In the rows, zero is written as 128.
Each path below is one point turned by a fixed rotation once a step. After each direction that follows a path, write how fast that rotation turns it, in degrees each step (0 if it stays still).
Each turn is a multiple of 5 degrees from 10 to 175, or 0.
Each row of a path follows its step; steps can be skipped.
path 1
step 7: [132 127 125 115 130 116 122 116 132 129 126 131 129 131 136 128 132 135
 124 117 125 141 126 124 126 131 126 132 131 135 132 129 132 128 122 138
 113 127 135 133 119 130 141 126 130 133 127 134 124 126 122 132 131 133
 128 135 123 127 120]
step 12: [141 132 120 122 127 123 120 123 136 127 125 138 132 126 141 137 123 134
 127 123 122 119 133 129 123 132 126 123 121 130 123 124 121 129 130 133
 126 128 132 131 132 127 139 131 124 130 140 117 123 131 123 134 115 128
 128 134 125 128 118]
step 13: [138 137 123 128 135 133 129 124 126 136 128 132 122 134 131 121 126 136
 132 121 133 130 130 125 131 130 138 127 127 119 131 123 132 140 127 127
 131 118 123 139 126 131 131 129 123 125 151 120 124 125 124 125 129 136
 127 130 120 125 124]
step 15: [126 135 126 126 116 119 130 114 138 130 128 124 131 123 131 124 121 134
 132 124 128 131 130 129 118 137 129 121 126 133 132 138 128 134 129 121
 127 120 124 132 122 129 134 130 134 120 125 119 117 124 130 127 119 143
 120 137 127 131 134]
step 16: [127 127 122 123 131 121 138 119 130 131 121 129 136 129 132 131 125 128
 128 119 132 134 129 138 141 142 123 125 130 128 126 132 129 128 136 136
 130 135 130 128 124 128 136 117 122 124 136 126 124 133 117 132 118 142
 122 131 119 124 129]
step 21: [129 136 118 118 127 133 133 120 134 130 123 128 121 123 133 134 135 132
 125 131 123 119 126 125 132 131 127 140 130 125 125 132 125 129 124 120
 125 132 122 131 132 126 144 125 122 123 130 122 127 137 119 133 130 145
 132 123 120 123 122]
step 22: [122 132 117 132 134 140 138 129 128 129 132 132 125 131 130 129 133 127
 121 138 128 123 128 124 120 128 141 126 130 131 133 132 126 130 139 126
 129 135 125 127 122 134 133 131 127 116 140 118 137 123 122 124 126 143
 123 137 127 133 125]
step 26: [135 127 124 129 129 130 128 139 133 136 118 127 128 133 128 118 128 128
 118 131 129 115 132 128 129 124 129 127 132 114 136 123 129 134 125 121
 124 120 117 124 126 134 137 126 133 123 134 122 127 125 127 131 120 143
 130 131 119 126 116]
step 29: [131 143 120 127 134 124 136 124 135 135 121 125 126 131 129 121 126 127
 120 131 121 133 125 144 141 123 119 124 127 127 122 126 130 127 135 128
 133 132 128 136 130 123 130 133 129 121 138 122 118 127 121 126 120 133
 128 130 124 136 120]
[127 127 125 130 128 128 128 128 128 131 127 127 128 130 127 128 128 131
 128 128 128 129 127 124 129 128 127 132 127 127 125 130 128 124 125 131
 130 124 128 130 129 129 130 127 129 126 126 131 129 125 128 129 129 127
 128 127 129 127 129]
110
[126 128 124 129 127 129 130 124 131 127 127 125 126 128 127 128 129 129
 126 128 128 131 129 131 128 130 129 128 130 129 127 130 129 125 131 126
 129 130 128 125 129 129 127 127 127 125 128 129 128 129 129 128 127 129
 127 126 132 129 128]
55
[127 127 130 131 127 127 128 126 130 129 130 128 129 126 123 126 128 127
 126 130 127 127 126 128 127 126 131 129 127 129 129 127 130 133 127 130
 129 128 131 128 128 126 128 129 129 124 131 129 126 127 127 128 127 127
 125 127 129 125 127]
160
[129 130 126 131 130 128 125 130 127 129 129 124 127 126 130 128 125 127
 127 125 132 126 130 129 126 129 128 127 129 126 130 130 127 127 127 126
 128 127 131 128 130 129 130 131 127 127 130 131 129 128 128 129 127 125
 126 128 128 128 124]
25
path 2
step 4: [132 135 128 121 128 132 133 132 134 137 125 132 125 123 124 123 132 133
 136 132 127 119 115 137 125 123 123 124 119 130 125 126 131 130 126 115
 131 121 123 130 134 130 134 128 137 125 120 131 128 133 130 136 123 124
 131 124 125 129 116]
step 6: [123 126 130 122 129 128 131 135 129 123 133 127 134 129 135 128 134 131
 127 132 128 133 134 139 124 132 137 127 135 128 132 125 126 130 118 133
 137 128 135 126 133 130 123 136 114 128 116 139 134 126 130 118 120 124
 121 126 122 127 126]
step 9: [126 136 129 119 125 132 119 130 139 124 124 129 127 128 135 141 129 126
 125 114 122 125 126 128 130 119 130 137 126 125 130 134 123 131 125 131
 128 119 131 120 125 127 120 123 129 125 134 126 124 118 125 135 127 129
 132 128 128 116 129]
step 14: [128 119 121 127 124 124 125 132 135 119 126 128 127 134 135 127 131 136
 131 137 123 123 125 132 118 133 129 123 126 131 127 136 118 133 129 128
 131 128 126 128 131 134 133 140 127 126 116 129 129 132 124 119 120 128
 136 137 122 117 128]
step 19: [118 129 125 127 128 130 126 123 128 133 127 135 134 136 124 130 120 129
 120 143 120 121 123 125 126 129 129 133 120 125 132 130 130 124 122 130
 120 130 127 128 127 126 118 125 136 124 137 121 130 123 123 137 126 120
 123 135 118 129 135]
step 21: [133 136 121 125 130 126 138 137 122 139 127 124 121 128 126 117 133 124
 123 128 126 121 129 126 132 123 119 128 121 128 133 123 124 129 132 123
 130 130 126 121 135 129 131 131 135 127 127 135 130 132 121 117 132 113
 124 128 133 120 125]
step 22: [126 123 117 133 127 129 137 130 124 127 136 133 133 128 141 117 130 135
 128 133 127 131 134 133 125 132 125 125 128 121 138 127 122 134 130 120
 130 122 130 119 125 134 130 132 131 122 118 135 129 125 120 120 122 130
 127 120 127 128 135]
step 23: [126 125 128 133 119 124 136 121 136 126 134 128 123 127 137 119 134 127
 132 129 130 128 131 135 128 130 133 125 131 134 120 128 128 133 133 129
 120 126 127 128 134 127 134 123 113 131 118 123 131 123 129 122 118 120
 135 117 121 130 124]
step 25: [136 127 129 128 129 146 117 133 128 123 127 122 139 131 133 132 128 130
 133 113 133 129 120 130 128 131 128 130 123 133 123 130 130 133 121 131
 131 115 125 131 126 138 125 129 123 136 126 130 125 122 122 132 126 132
 130 128 130 128 129]
[127 130 127 129 128 130 127 127 126 132 128 130 128 125 129 129 126 125
 128 128 129 126 127 129 127 132 130 128 127 129 125 130 128 126 129 130
 126 129 129 128 127 126 129 131 126 126 128 127 133 128 130 127 125 129
 126 130 130 129 128]
85
[127 128 126 127 133 129 127 128 126 127 125 124 129 125 130 126 125 129
 125 127 129 127 130 127 129 128 128 127 128 128 125 127 126 128 128 127
 126 126 129 128 126 129 130 128 130 128 126 127 129 129 129 128 131 128
 127 128 126 125 127]
110
[131 129 131 128 130 129 129 127 132 126 127 128 130 127 129 130 128 130
 130 127 131 129 128 130 128 128 129 125 128 124 130 129 126 127 127 129
 126 131 130 129 127 128 128 127 126 125 126 126 127 126 127 127 125 126
 129 129 128 126 127]
130
[127 128 128 128 129 131 126 129 129 127 126 125 127 129 133 130 128 126
 130 129 127 129 127 130 130 131 127 128 128 127 128 127 127 126 132 128
 129 129 126 128 128 128 126 127 126 129 131 126 128 127 129 128 131 129
 130 124 128 127 129]
45
